Each path below is one point turned by a fixed rotation once a step. After each direction that follows a path, write how fast that rotation turns it, in degrees each step (0 if it stays still).
Each turn is a multiple of 5 degrees from 10 to 175, or 0.
Each row of a path follows its step; steps can be skipped.
path 1
step 0: [  4.5  -3.3   0.7  16.5  10.3 -33.9 -48.8  22.4   0.5  22.0  -7.4 -24.4
  20.9  10.5  29.5  12.5   0.6   9.2   5.5 -26.6   5.2 -27.8   5.6   1.7
   8.9   0.9]
step 1: [  4.2 -13.5  23.7  18.7  15.9 -12.6 -29.3  -4.9  17.9  17.7  -1.7  47.7
  11.2  -3.4  -5.6 -10.1 -25.6  -6.3   0.4  15.2  41.4   0.6  -9.7  24.2
   5.7   0.7]
step 2: [-10.9 -11.3  -5.4  26.9  -8.8  -9.2 -44.6  -4.5  -2.2  13.4 -34.7 -13.5
  10.3  -6.7   1.2  19.8   2.1  -2.5 -34.0 -30.8  -4.3 -25.1   2.5  23.4
  -7.2   7.4]
step 3: [-10.3   3.5  19.5   2.0  16.0 -30.2 -34.4  26.2   7.6  27.6  23.2  34.4
   6.3   0.8   7.3 -13.0  -4.2  10.8  17.2  -6.8  15.2 -36.6  -0.9  14.1
  13.3  -6.9]
step 4: [ 22.8 -27.7  -6.3  15.3  10.8 -11.5 -44.7 -25.1   7.1  28.0 -30.5  17.4
  28.8   3.6  -4.8  11.4 -16.2 -12.1 -19.8 -17.4   6.5  12.2   0.8   6.8
   4.0   6.4]
step 5: [-13.9  -8.9  14.5  29.5   8.4 -21.7 -43.0  44.8  11.5  -1.6 -10.3   0.7
  -7.9 -22.7   9.9  -0.9   1.5  14.5  -3.6   4.4  10.2 -26.2   3.0  34.5
  -8.5  -4.5]
step 6: [-12.5   8.2  14.6   0.9   8.4  -8.0 -31.1 -11.5  -2.6  41.1  -0.8  44.5
  27.3   5.5 -18.5   3.2 -21.7  -6.0 -19.0 -31.8  11.6 -13.4  12.1  -3.7
  -3.3  -9.4]
step 7: [ 17.8 -22.7 -11.5  10.7  -1.0 -38.2 -57.3   9.9  12.6  -7.6 -17.6   6.5
   7.2   0.0  16.1   1.8   0.4  16.3   1.8 -13.8 -18.1  -3.3  -8.0  33.6
  10.0  -0.2]
step 8: [ -8.1 -16.3  19.6  13.5  20.6  10.6 -33.7  23.3   4.0  39.0   1.0  28.4
  18.5 -36.4 -17.7  -4.3  -4.0 -16.7  -2.1   7.9  18.5 -13.7  17.0  14.2
  -6.4  -7.7]
step 9: [ -0.3  -3.5  -2.9   3.1   9.8 -35.7 -46.5   7.8 -10.4  -1.8 -22.1   9.1
   8.1  13.3   5.2  11.2 -30.2  22.3 -30.5 -35.8  -3.7  -3.9   9.3  -1.1
 -20.2  -5.6]
step 10: [ -9.9   2.2  21.0   7.3  -6.7  -8.1 -44.6  13.8  21.6  12.1  10.7  36.0
  22.3 -17.9   2.5  -9.3   6.8   0.9  16.4   1.3  -6.2   9.7   5.7  49.6
  12.4 -12.8]
[ -1.3  -4.0  -0.1  11.0 -14.5 -17.7  -2.2  13.6   2.5  -7.5  10.2  -4.7
   1.4   2.7   3.1  -7.5  12.0   3.0   2.7   3.4   0.5   3.2   3.4  -2.8
  -5.1   6.0]
155
[ -0.3  -2.4   3.5 -14.0  -6.0  -6.6   5.8   4.7   9.8  -2.8  -6.4   8.0
  -0.6 -12.3   9.3  11.3   9.5  -7.2  -3.6  -7.2   6.9   1.2  -9.2 -10.0
  -0.1  -4.1]
0
[ -8.1   8.4  -2.0  -4.4 -17.5  -0.5  -0.2  -9.3  -1.8  -1.7   5.2   9.4
  -0.8   2.5  -6.4  -3.5   5.7  -0.4   2.2 -11.6 -13.3 -12.6  -6.2   8.6
   5.1  -1.6]
95
[ -3.4   1.8  -8.1  -1.7  -6.8   6.3   6.2   2.6  15.5  18.1   5.5  -4.1
   4.6   1.1   4.6  -5.5  -1.0 -12.3  -5.4  -4.7   1.0   8.4  10.9   8.9
  -2.1  -0.6]
170
[ -5.9  -7.3  -4.4  -7.7   4.3  -2.0  -3.6  -7.3   2.3  -3.8   0.3   2.6
  -4.6   6.3  -1.1  10.5   9.4   8.3 -13.0   2.2  -3.6  13.2  -0.3  11.7
   0.6  16.5]
140
path 2
step 0: [  0.7   0.0 -15.4  -5.0 -14.9  -3.9  14.2 -10.5   2.5   5.7 -18.9  -5.1
  30.2  11.5  -3.3 -33.7 -19.9  -0.8  45.7   9.9  -6.0  -4.4  -3.8  38.6
  -3.6  35.5]
step 1: [ -6.0   3.8   0.3 -15.4   1.6 -12.5 -20.4 -24.1  -0.8 -14.2 -23.7  18.1
 -13.0  56.7   7.1 -17.4  14.0 -19.6  34.6  -3.8  -4.4 -12.3   8.4  13.5
 -13.0  13.5]
step 2: [-25.5  14.2   0.9  -4.4   9.9 -18.7   0.4   9.4   4.3 -18.8  24.0  -8.7
 -12.7  22.8  23.3 -34.1  14.8 -10.3  33.5  -8.5  10.3  -1.9 -37.6 -10.5
 -28.3 -10.6]
step 3: [-25.3 -34.8  -7.9  17.5   0.2  -5.5   9.4  -2.6  -7.9  16.2  34.6  -7.8
  14.1  17.7  -2.5 -26.7  -1.9  14.7  34.8   1.0   8.2 -37.4  -4.7  -0.4
  -8.3 -24.2]
step 4: [ -5.3   6.2  -2.3  33.8   0.1 -14.5 -10.2 -18.6 -17.4  -5.3  10.2  17.8
  -7.1  17.8  23.4  13.1 -14.3  29.8  17.3  36.2   5.5 -41.1  14.0   5.5
 -19.0  -0.7]
step 5: [  4.1  11.6  36.5   1.4 -10.1   8.7   0.6  -5.2 -12.2 -26.0 -13.8  10.5
   4.2  -9.9  42.9 -19.4 -24.7  21.1   9.4   7.6  17.9 -19.8 -18.7  27.8
 -24.6 -11.4]
step 6: [  0.3  -5.1  18.8  -1.4  -4.3  38.2 -13.8 -28.1   1.3  17.5 -15.5 -19.8
  -3.6 -10.9  16.3  -1.1   5.8   0.2  28.6 -33.7 -10.5 -29.5  -0.7  18.3
 -33.5 -19.1]
step 7: [ -9.4  -0.1   1.7   8.7  14.3   1.6   5.9 -21.9  15.4  -1.6  13.7   1.9
 -19.0 -24.5  17.8  25.8   6.8  -5.3  46.4 -21.4  24.8  -8.3  26.2  -9.3
 -35.2  20.1]
step 8: [  5.9 -42.0  38.8   2.6  28.6 -15.1   3.0 -26.2  15.5 -12.4  16.1  18.6
  -4.8 -19.0  21.4  -5.8  20.0   2.7   2.7  -5.2  40.5  -8.3   3.8  -6.4
   4.2  -6.9]
step 9: [ 37.6 -15.2   8.2  32.7  26.4 -11.7 -19.3 -17.7  15.6  16.6   7.1 -25.6
  -3.9 -20.4  21.1  -1.1  21.0  19.1  -6.2  15.9  -1.0  -2.6  -6.8  -0.9
 -12.3 -31.5]
step 10: [ 37.2 -12.2 -22.7  12.8  -5.8  -3.0   3.1  -1.5   8.0  14.8  -8.6  -6.0
  15.0 -38.1  22.4   2.3 -29.9   2.7  15.6  19.0  19.6  20.2  25.6  15.5
 -21.7 -19.0]
[ -2.8   3.0   2.4  -4.1  -4.7  13.2   5.8  -3.2  -2.8   0.7 -14.6   4.2
   4.6  -7.6   3.1  11.4 -14.1  -3.6   2.4  13.3 -10.3  -7.0  -9.8   0.0
  -0.5  -0.5]
60
[ -7.7  -4.2   3.4   3.2  10.1 -13.7  -5.0  -0.6  12.7  -5.4  -4.6   2.8
  -2.1  -3.8 -11.7   0.3 -11.5   2.8   7.6  -4.3  -5.2  -1.6  -4.3 -15.2
   3.5  -9.2]
65
[  3.8  -0.2   6.0  13.7   2.6  14.7  11.0  -9.3   8.6   1.6   5.0   6.9
  -8.9  -1.1   9.8   1.6  -6.7   9.5  -4.9 -12.7  -2.6   4.9   4.3  -3.5
   2.1  -1.8]
25
[ 0.5 -0.9 -4.6  8.2 -4.1 -5.4  2.2 -3.1 -5.6 -5.1 -0.3 15.5  6.0  5.1
 -4.7 14.8 -3.2 -6.5 11.1  1.2  2.2  4.2 20.5  1.7 -0.1  3.0]
110
[ -2.6 -12.3   6.2  16.1  10.5   2.0   5.3   3.2  -3.6  -3.9  11.6  -2.0
   2.3  -2.0  -6.5  -1.7   2.8  -0.5  -7.8  21.0  -3.4  -1.4  -0.2  -1.3
  -2.6   4.2]
70
path 3
step 0: [  7.5 -20.1  -2.1   0.9  19.7 -14.8  12.7 -36.9  28.2   4.3  11.2 -12.8
  11.2  26.5  -6.6   6.2 -11.1   1.6  39.4  15.1   7.9 -18.3 -13.0 -25.1
 -33.1 -18.6]
step 1: [ -5.5  -3.8 -14.5   6.6   9.2  31.4 -34.8 -14.9  21.4  45.4  -5.1  -9.0
 -27.6   0.3  -9.6   3.8  -0.2  -2.6  31.0  23.2  -0.4  14.8   6.6 -13.4
  -4.6 -32.5]
step 2: [ 32.7  -7.8 -21.3  28.5  -9.7 -13.5  13.5  -8.2  24.7  12.3  -3.3   5.0
   3.0  -2.6   4.5 -15.8  19.7 -23.4  21.9  18.7  -3.7  -5.2 -30.2  -3.2
   7.9 -47.9]
step 3: [  9.1  -6.6   8.0  51.2   8.1   5.3 -13.9  21.8   1.9   9.0 -32.3  22.0
   6.1  24.1  -0.5   9.9 -18.4  -7.2  21.8  25.0   1.8  22.2  10.9 -12.0
  12.6 -25.5]
step 4: [  3.5  -2.5 -21.0   8.6   8.8  20.2   5.1  15.0  13.1 -20.4  13.6  19.3
  26.1   3.2  30.1   2.5   7.0 -25.4 -22.6  23.9   7.6  21.3   2.0 -18.4
 -12.3 -46.5]
step 5: [  0.8 -29.6   0.5  20.9  17.0  -1.5  11.7  -0.2  -6.3 -19.5   0.4  16.7
   3.3  -2.6  42.3  42.8 -15.4  28.2  29.1   1.1   3.4  15.1  -3.0 -20.2
  -4.9 -20.6]
step 6: [  9.8   9.2  -5.8   2.2  17.3  22.1  -8.2 -52.4 -25.9  -5.6  23.6  -5.7
   3.7   0.2  20.8   5.6 -17.5   2.9  -2.0  10.4  29.0  18.6  17.8 -14.1
   1.1 -38.6]
step 7: [ -4.7 -11.9  -7.1   9.3   6.1   6.5  29.6 -19.6  11.0   5.2  39.1  -9.0
 -27.0  24.8  27.7   7.8  -7.9   3.5  26.4  13.1   8.1  -8.9 -15.4 -27.7
  38.2 -10.2]
step 8: [-19.3  -3.8   2.3  21.3  25.6  -7.6  -4.5 -60.7  25.7   1.9  -4.0   8.3
  -5.1  30.8 -16.8   4.1  -3.6 -23.1  21.4  14.2  16.7   5.3   8.6  -7.7
  -4.2 -11.9]
step 9: [ 11.3  11.8 -32.5   2.1   6.6  20.8 -24.3   3.7  49.2  16.3  21.2  15.4
 -27.9  21.6   1.0  19.6   9.6 -11.7  19.4  16.3   1.6 -10.1  -1.3  -1.8
   3.5 -24.0]
step 10: [ 12.9 -12.9  13.5  29.3  -7.5 -33.4 -21.3 -14.1  26.8   2.9   6.4  27.5
  17.7   1.0  -2.4  -3.7  24.5   6.5  35.8  21.6  -1.7   1.5  -6.5  -9.8
  -6.3 -37.4]
[-15.6  -9.4   6.5   6.8  -2.3   1.7 -11.1   8.7  -1.3  11.8  -1.2   0.7
  -9.7   0.0   4.1   6.6   2.7  13.0   2.6   2.0  -3.8   7.6   4.4  -1.3
  12.2   5.5]
170
[ -6.5   4.9   2.6  -6.0   9.3   3.2  -1.1 -15.4   7.9 -15.0   5.4   0.8
  -5.4   7.5  10.2  -4.5  -3.1   9.8  -0.7  -8.8   1.7  -5.0   4.6   4.1
  11.6   5.1]
40
[-17.2 -11.8  -6.1  -6.6   6.9  10.4   6.7   1.0  14.2  -3.9  -8.4   1.6
  -0.3  -1.7  -1.5   6.8   0.7  -5.3  -2.9  -0.3  -1.5   0.8   1.6  -3.1
 -15.7   4.4]
90
[  7.8  -6.5  -5.0   6.5  18.5   9.6  -1.3  -3.9   0.5   3.4   9.5   9.7
   4.8   1.5   1.3  -3.6   2.1   2.9   7.2  13.7   4.5   9.9 -10.8   3.2
   0.0   4.9]
0
[  4.2  -9.3   0.9  12.2   6.5  -5.4  -7.5  -7.5  -5.6   2.8 -13.2  -1.7
   4.5  10.5  -6.8   4.9 -13.4   4.8  -2.1  -6.6   9.0  -4.3   6.5   7.8
  -7.8   3.1]
140
[  1.2  -5.8   1.7 -12.2   3.5   7.6 -15.8   1.7  -6.4   4.4   4.9   3.8
 -10.9   4.0   1.6  -6.1  -6.8 -16.2 -10.8  -6.4   0.6   6.1  -0.5   4.7
  -0.5  -8.4]
145
path 4
step 0: [  3.8 -27.6   5.0  14.0   2.3 -26.9  26.6  18.4 -16.6  13.8  -8.6  11.6
  -1.8  16.4 -17.6  -6.8  11.6 -18.8 -27.0 -33.0  25.1   0.7  10.7  -6.5
   4.9 -11.6]
step 1: [ 17.0   5.7   4.6 -10.7  15.6  -5.9   1.6  10.7 -20.3 -25.4  -1.1  34.7
  -1.0  -8.3   9.5   2.4 -23.2  13.2  -0.6   2.5  11.4 -44.5  11.4  30.0
  -7.9   0.2]
step 2: [ 38.8   7.4  11.4  -9.2  -0.5 -26.4  12.8  -1.7   4.9  -0.1 -25.6 -10.8
  -1.7   2.7  -9.0 -21.9  -8.2  21.9  17.8 -29.7 -21.4  22.9  -5.6   6.6
 -22.4  -5.0]
step 3: [-22.0 -13.1 -18.7  -1.6 -24.2  -5.6   2.4   0.6   5.5   2.1  17.2  15.6
 -30.8  -7.8  12.4  -6.2   9.7  15.5  -6.6 -14.0  22.0  15.9  -4.5  38.6
 -29.9   2.8]
step 4: [  5.2  -6.6   7.4 -48.2   7.5  -3.0  13.0  28.5  22.3   2.4  16.2  -1.8
  -5.0  -2.9 -29.4   1.4 -18.8 -15.2 -11.3 -27.2  19.7 -13.7  -2.5 -16.8
  -6.8   2.4]
step 5: [ -0.8  18.1 -14.8  -1.4   0.8  -5.9   9.0  24.9 -16.0 -45.9 -32.6  19.2
  -5.7  14.3  -1.5  -5.7  -8.6   1.6   2.8  16.7  25.2  15.3 -12.6  -5.4
 -18.1  10.4]
step 6: [ 16.4 -17.9  -9.8   5.5  26.2 -10.3  26.7  -0.6 -25.1  11.0  -3.3 -28.5
 -13.7  27.3 -15.0   0.9  -8.4   5.6  -9.8 -19.5   3.9  14.0  17.1  28.6
   2.1  19.4]
step 7: [ -5.8   6.0   5.1 -23.7   5.2 -16.6  -2.9  16.2  -4.0   9.6  -5.3  35.0
   7.6   9.8  19.5  -5.5  27.1  24.2 -16.0 -10.1   9.6 -20.7  35.0  11.2
 -24.7  -3.7]
step 8: [  7.2   7.5   7.1 -14.2 -24.1 -23.6  14.7  -6.5   5.2 -36.0  18.0 -13.5
  14.3  10.0  -9.0  -7.6 -24.9  14.6  25.8 -38.7   1.0 -14.0   2.0   0.0
  -9.1   2.0]
step 9: [ 23.7   0.4 -31.4  -0.1 -25.5  19.3  25.5   4.1  18.5  -7.9 -17.5  11.9
 -36.8   2.7   0.8 -24.6  12.9 -10.2   3.2  -3.2   8.6  10.7  11.1  14.0
 -20.3  -4.0]
step 10: [ -9.0 -18.8  -0.6 -22.3  25.4  22.1   3.3  -3.3   4.4  -9.4  11.9   5.4
   9.5   4.7   2.0  -4.0 -30.4   2.2 -41.4 -31.8  18.4  22.3  -3.0   9.2
  -9.8   1.0]
[ -3.3   1.4   0.9   5.1  -7.6   9.4   7.1   2.8 -10.4   2.9   6.9  -8.1
   0.8  -5.2 -16.8  -3.5   2.4   5.6   7.6   5.8  11.7  -3.7   3.4  14.0
   5.9  -7.9]
135
[ -4.1   4.3   3.0 -12.2   7.6   4.5  -3.7  -1.6   4.8  -5.9  -5.4   3.9
  14.3  -4.5 -11.5   4.4  -3.9  14.0  -2.7   2.7  -1.2 -15.9  -5.2  -6.6
  -5.9  -5.6]
115
[  3.0  -6.9  -7.7   8.0  -1.5   1.2  -3.6  -8.9   3.3  -7.0  -7.2  -2.0
  -5.1   7.9 -14.0 -14.6   7.3   7.5   1.6   3.6  -9.7  -0.3  -9.7   1.3
  -0.1  13.3]
110
[ 0.7  6.6 -3.7 -2.8  8.1  7.1 -9.1 -8.8 -8.7 10.8 -0.4 -4.9 -6.2  3.7
 -1.0  3.1 -1.3 13.8 -8.3 -1.0 -5.8 17.1  2.8  3.9 -8.7 -8.7]
95
[ -6.4  -2.4  14.2  -2.9   6.7  -5.4  14.5  -2.8   1.8   0.4   4.2  -8.7
  -0.1   6.2 -10.7  -7.0  -4.1 -11.7  -1.5  -0.7 -15.9   2.5   2.2  -1.8
  -5.1  -9.1]
170
